In the rows, zero is written as 128.
A single turn carries every row of the set below to another of its rows. Some are shown first; where does it send the rows asked next?
z_994: [120 114 139 186 100 138 130 147 107  98 113 128 152]
z_598: [126 119 126 154 107 137  92 143 106 129  97 141 120]
z_822: [171 138 131 145  96 169 101 156 139 137 128 131 159]
z_371: [121 112 126 114  75 165 122 134 139 158 146 129 147]
z_140: [135 122 176 148 115 169 140 136 143  93 133 115 122]
z_880: [116 124 183 162  97 143 136 163 117 140 102 142 141]
z_368: [103 147 143 116  87 131 115 176  99 126 157 101 170]
z_867: [122 151 108 126 110  93 132 152 135 119 126 114 154]
z_26: [112 151 112 111 114 147 147 105 109 140 144 133 134]
z_620: [106 126 179 120 118 143 156 138 141 110 150 134 125]
z_385: [125 151 137 113  90 146  86 178 102 136 137 100 149]
z_772: [128 120 130 127 133 143 105 116 126  97 153 142 126]
z_544: [141 133 162 149 144 135 111 122 133  97 125 116 129]
z_169: [109 115 134 145  88 128 141 121 140 136 124  84 158]
z_303: [152 177 116 135 134 143 132 126 110 119 121 128 139]
z_298: [122 137 147 101 125 143 126 147 137 107 145 153 105]
z_729: [121 165 154 139 115 145 179 125 121 125 120 103 142]
z_887: [148 163 148 133  96 134 148 188 147 122 124 129 156]
z_627: [113 137 145 121  70 162 110 177 107 127 140  85 148]
z_785: [108 128 133 141 108 121 119 158 102 127 133 176 149]
z_396: [114 135 127 134  84 145  99 161  97 114 149  84 165]
z_752: [146 146 137 153 112 182 139 104 115 130 126 109 145]
z_815: [124 153 161 134  95 137 103 177 103 131 135  87 169]
z_315: [ 94 114 136 137  76 146 146 166 115 119 117 148 116]
z_158: [136 167 143 115 103 179 163 144 121 136 136 143 130]

z_785 turns into z_880
z_887 turns into z_822
Now find these:
z_368 turns into z_815
z_26 turns into z_729
z_298 turns into z_140

A single turn carries every row of the set below to another of its rows. Some are shown first; where does it send the rows asked next?
z_157: [114 113 108 121 112  92 111 160 114 118 119 171]
z_409: [151 134 112  81 136 118 149 149 116 113  87 142]
z_639: [115 137 157 130 153 123 139  93 140 123 107 113]
z_139: [112 133 162 131 144 119 131  89 137 131 103 116]
z_146: [124 108 106 119 131  84 112 166 116 117  96 145]
z_621: [167 118 137 112 129 140 128 124 114 126 123 189]
z_521: [131 122 117 127 129 112  67 138 117 131 109 150]
z_707: [130 110 117 114 111 106 141 152 112 116 125 188]
z_114: [153 104 121 108 132 107 157 154 113 114 106 175]
z_413: [118 137 160 127 150 129 149  88 140 123 115 123]
z_645: [161  93 125 118 157 131 147 146 156 129 124 159]
z_845: [151  93 115 122 165 117 123 153 160 130 109 133]
z_249: [111 142 101  96 109 111 106 152 116 119 105 147]
z_6: [119 142 110  91 101 125 129 143 113 117 121 171]
z_12: [149 101 112 109 147  94 140 163 115 114  88 148]
z_925: [125 100 109 132 148 110  97 156 158 134 121 136]
z_442: [105 139 154 133 144 120 130  93 142 125 113 113]
z_560: [141  99 123 125 133 133 135 141 157 134 147 180]
z_856: [111 140 159 130 140 129 144  88 138 123 124 130]
z_599: [115 133 166 129 140 127 146  84 136 131 115 130]
z_264: [136 125 129 124 111 130  91 127 113 131 133 184]
z_751: [160 113 121 117 157 113  89 142 118 127  84 132]
z_444: [120 132 166 128 146 124 142  89 137 130 103 120]
z_608: [106 135 165 133 133 124 134  85 137 132 117 131]
z_205: [101 141 156 135 137 124 132  89 139 125 123 125]
z_21: [182 110 133 108 157 131 127 133 115 123  93 157]
z_400: [144 137 116  81 118 130 155 143 113 114 108 167]
z_38: [129 136 102  89 131 108 116 156 117 116  83 127]
z_325: [119 105 113 134 128 120 106 148 158 137 145 165]
z_360: [104 135 162 134 137 119 126  87 137 133 110 122]

z_751 turns into z_621
z_400 turns into z_249
Now find these:
z_856 turns into z_442
z_707 turns into z_146
z_845 turns into z_560
z_444 turns into z_608

